Each row of X is roughly a mix of the hidden directions of one of 3 groups; one row fits no group.
X:
[[ 17  41  25   8 -31  13 -16  -6  19  11]
 [ -5  24 -15  20   9 -14 -20 -32  -3 -41]
 [-26  15 -40 -26  10  13  19  -1  11 -26]
 [ 13 -16  18  19   0  12 -29  -2  25  44]
 [ 20 -13 -14 -10 -26 -43 -32   9 -12  -2]
 [ 30 -11 -17 -37 -22  20  -3  31   2 -13]
 [ 13  20   4   5 -26  33   6  26  11 -38]
 [-10 -15 -31 -18 -32 -29   7   4 -21 -25]
 [  3  -6  -2 -28 -12  18 -51 -22 -16   7]
 [-20   9  23  13   8  29 -36  14  26  17]
 [  8   9   8 -19 -49 -22 -16 -14 -24   8]
 [ 11 -30 -27   0 -28  20  -7  14 -29 -25]
 [ 14   3  24  15  42  -2  31   4  29   6]
 [ 30  11 -11  18  15  -4  38  18  33   8]
 [-19 -16   1 -10   3  25 -34   7 -46   1]
 [  2  -1  11  -6   8 -15 -48  -9   2  42]
 [  6 -12 -45  11  20 -31   1  12  -1  28]
 [ 22  11  42 -11 -14 -39  20  -4  -3  -3]
 [ 21  13  -3  18 -35  10  -5   5 -47  -7]
 [-12   6  20  -4  17   0 -27 -46  27 -12]
 [-35  35  17 -23  -6 -17   2 -25  21   0]
 [ 38 -19 -27 -21 -20   0  24 -18 -13 -15]
 [ 50  17  21 -10 -12 -15   5  17  22 -11]
 [  0   3 -15 -14 -10  44  -8 -19 -24 -35]
 [  0  -1   0  29 -27  12 -14 -51  13   5]
 [-21  23  -4  10  22  34  -9  16 -34 -18]
 [ -8 -11 -39  -2  -7 -42  14   2  18 -25]
 [  7 -21  -9 -10 -16 -43  12  38  -5  14]
 [  3   2  12  -2  -5  -2 -29 -32  45  23]
 [-13 -13 -19 -26  15   2  31  45  -4   6]
 [ -4  14 -29  29  40 -11  15  19  12 -15]
 [-39   7  -7   0 -11 -11 -27  -8 -20  40]
 [-19  44  15 -19 -16  12 -18  27 -10 -14]
 [ -7 -19  25  18 -14  31 -26   6  32  19]
 [ -4 -19  13 -17 -11 -36 -35 -17  -8  29]
 [ 22  -5  10  46  18  -6 -12  -9  36   8]
 [ -3 -22  11 -13 -30  42 -17  25   9 -14]
 [ 46   5   3 -11 -30  -4  23  29  10  -1]
 [-31  -6 -23  -7 -38  -1  -4 -13  -4  38]
 [-18  -3   6 -27 -31  16  -5   6 -29 -38]
 [  0 -20 -11 -32 -31   6   2  -5 -31 -33]
 [-38 -31 -22 -22  10   3  21   3  21  16]
 [ -9  -1 -53  16  20  11   7  22  21  -3]
 [-22  11  26  -3  51 -20  -3  15  -4   7]
 [ -3  14 -48   0   7 -18  24  23  26  -2]
 [ 19   6  28 -19   9  33  43   4   0   6]
 [-14  44  -9 -24   4  20 -17 -25   6 -22]
 [-21  -4  -4 -19   8 -17  -3 -21  53  14]
 [ -8   1  -8   8   6  56  19 -23  17   1]
 [-43  -1 -41  -1  -9  -6  -4 -29  -2 -11]
 [  5  36  15  19   9  25 -13   8   2  43]
 [  4  23   6  21  33  -1 -14 -28  35 -17]
 [ -4   4   0 -36 -39  30  -3 -16 -24  -8]
 [ 21  22  -2  -3  22  10 -35   5  26  33]
 [ 33 -26   1  22   3  -8  -6 -18  -7  44]
 [-10  41 -12 -20  13   3  13  24  19 -32]
 [ -4 -10 -37  14  15   7  36   1  33 -18]
 [-36  11   5 -16  37  -1 -15  -7  28  23]
 [-17  28  28 -20 -26   4 -29 -20 -14  15]
 [ 17 -24  10  25   0  33 -22  14 -10  33]
 [  5  -8 -11 -31 -45  22  15 -18  -5 -19]
 [-11  -8 -14  -1   6  13 -39  14 -42  22]
 [-17  13  15 -24  17  13 -12 -27  43  14]
 [ -5 -25   7 -26 -25 -17 -33 -28 -19   8]
 [-22  21  15 -25 -24   8 -28  13 -33 -14]
 [-31  -4  36   0  14  16 -13 -38  13 -10]
 [ -5   6  -3 -41 -25   8 -22 -18  29 -23]
 [ -4 -11  29  29  31  -6 -28 -24  10  18]
 [  8 -12 -12  28 -12 -13  -5  -9 -39 -40]
 [ 35 -23  12  43  -8  13  13  -6 -11 -17]
 [-24 -16  21  23  -7  14 -26 -42  -6  10]
 [-18  32  13 -23  -3  31 -20 -16   5  29]
 [ -6  19 -15 -15  11 -49  24 -17 -15 -14]
 [-23   8 -23  -4 -20  45  -4 -19  23 -13]
 [ 31 -12  41   8  22 -18  21  -8  -2  20]
 [-34 -14 -24   1   9 -22  -3 -31  34  -5]
 [-45  14  12  -1   3 -17 -10 -38  -7 -18]
 [  8 -26  16  41   8  -9   2  -2  -8  41]
 [-12  36 -17   4 -31  22 -29  -9  21  10]
 [-45 -20 -21   6  12  -5  -8 -37   8  -7]
 [ -2 -53   6  31  14 -17  10   6 -11  -3]
 [-13  22 -16 -37   0 -29   3 -14 -21 -29]
 [-25  -2   1  -7  -5 -59 -13 -16   0  -8]
 [ 30  27  50   8  -3  13  -1   2   6  16]
 [ -2 -46   8   2  34  -7  -3  -8 -32   9]
 [ -5 -11 -48 -27  -1  -2  34  10 -11   9]
 [ 31 -32 -15   1 -24   4  34 -23  -6 -12]
 [ -5  12  -5  41  28  23  23   6 -28  -5]
 [  3  16 -26 -40  -3   0  -3  -8 -31 -32]
 [ 39  -3  14  34 -29   7 -24 -10   9   6]
 [  1   2  27   8 -14  41 -30 -29  -2  16]
 [ 24 -29  14  13 -18 -13  -2 -29  -3 -39]
 [-27  14  -5  -3  10  20   8 -37  39  12]
 [  0  25 -11 -40 -19   6  41  10  -2   2]
 [ 29   9  28   5   3   5 -18  -3 -35 -36]
 [  9  44  -1 -34  -6  13 -10  -2 -11 -32]
 [ -1  16  58   3  23   8  -2 -14   9   9]
 [ 13 -27  26 -19  -3   8   3   6 -51  -3]
 [-33  17  25  -7  -8  26 -26   0  -3 -35]
 [ -5   4 -44  18  28 -15  -5  11  18  30]
 [ 41   5  28 -27 -10 -17   1  27  -5 -18]
 [-20  13 -27  23 -15  10   5   2   7  49]
 [ -9 -29   3  38   5 -21  -4  17 -19  33]
 [  7  21  -2 -28  12   1 -33  43   6  15]
 [ 22   7 -14  32  -7  -3   4  12 -41 -31]
 [-14  -7  -6   0  -2 -35  22 -30 -38 -16]
 [ 29 -24   3 -11 -25  -7   3  -1  46  17]
 [-20 -11  28  46   9  17 -12   0   8  26]
 [ 18  -9  12  13 -28   0 -38 -26 -16  28]
 [ 20 -19   9  41   9  -7  22  13  11  35]
 [ -7  21  12 -12 -31  -5 -35  21 -32 -14]
 [  8  -5 -41  -7  25  -5  24  18  -6  35]
 [  0  -3   8  50  21  35   1  -2 -11  18]]
Here is one row of each group, with its name. Which group are the others in?
[-12 -12  15 -13 -26  32 -12  35  26 -16]	(23)
[-11 -25  27   2  33 -35  -8 -20 -13  14]	(13)
[ -3  -5  24 -48  20  -5  -6  -9  18 -29]	(4)

[-32  13  -7 -11  -1 -41  11 -18  28 -16]	(13)
[ 26   7  37  31 -20   2 -31   1   6 -13]	(13)
[ 18  52  -7  24  -4  -7 -12   7  17  21]	(4)
[ 24  19   6   8  -5 -22 -19  -1 -31 -42]	(4)
[  7 -23   6 -23 -25 -33 -16 -33  14  15]	(23)
[-14   5   4  25  -3  42  19 -19  19 -30]	(23)
[ 15  10  20  18  31   7  -4  38 -32   7]	(4)
[ -3 -11 -48   3  13  40   7   9   0  18]	(13)
[ 27  -9  25 -31 -25  -2  11  24  14  27]	(4)
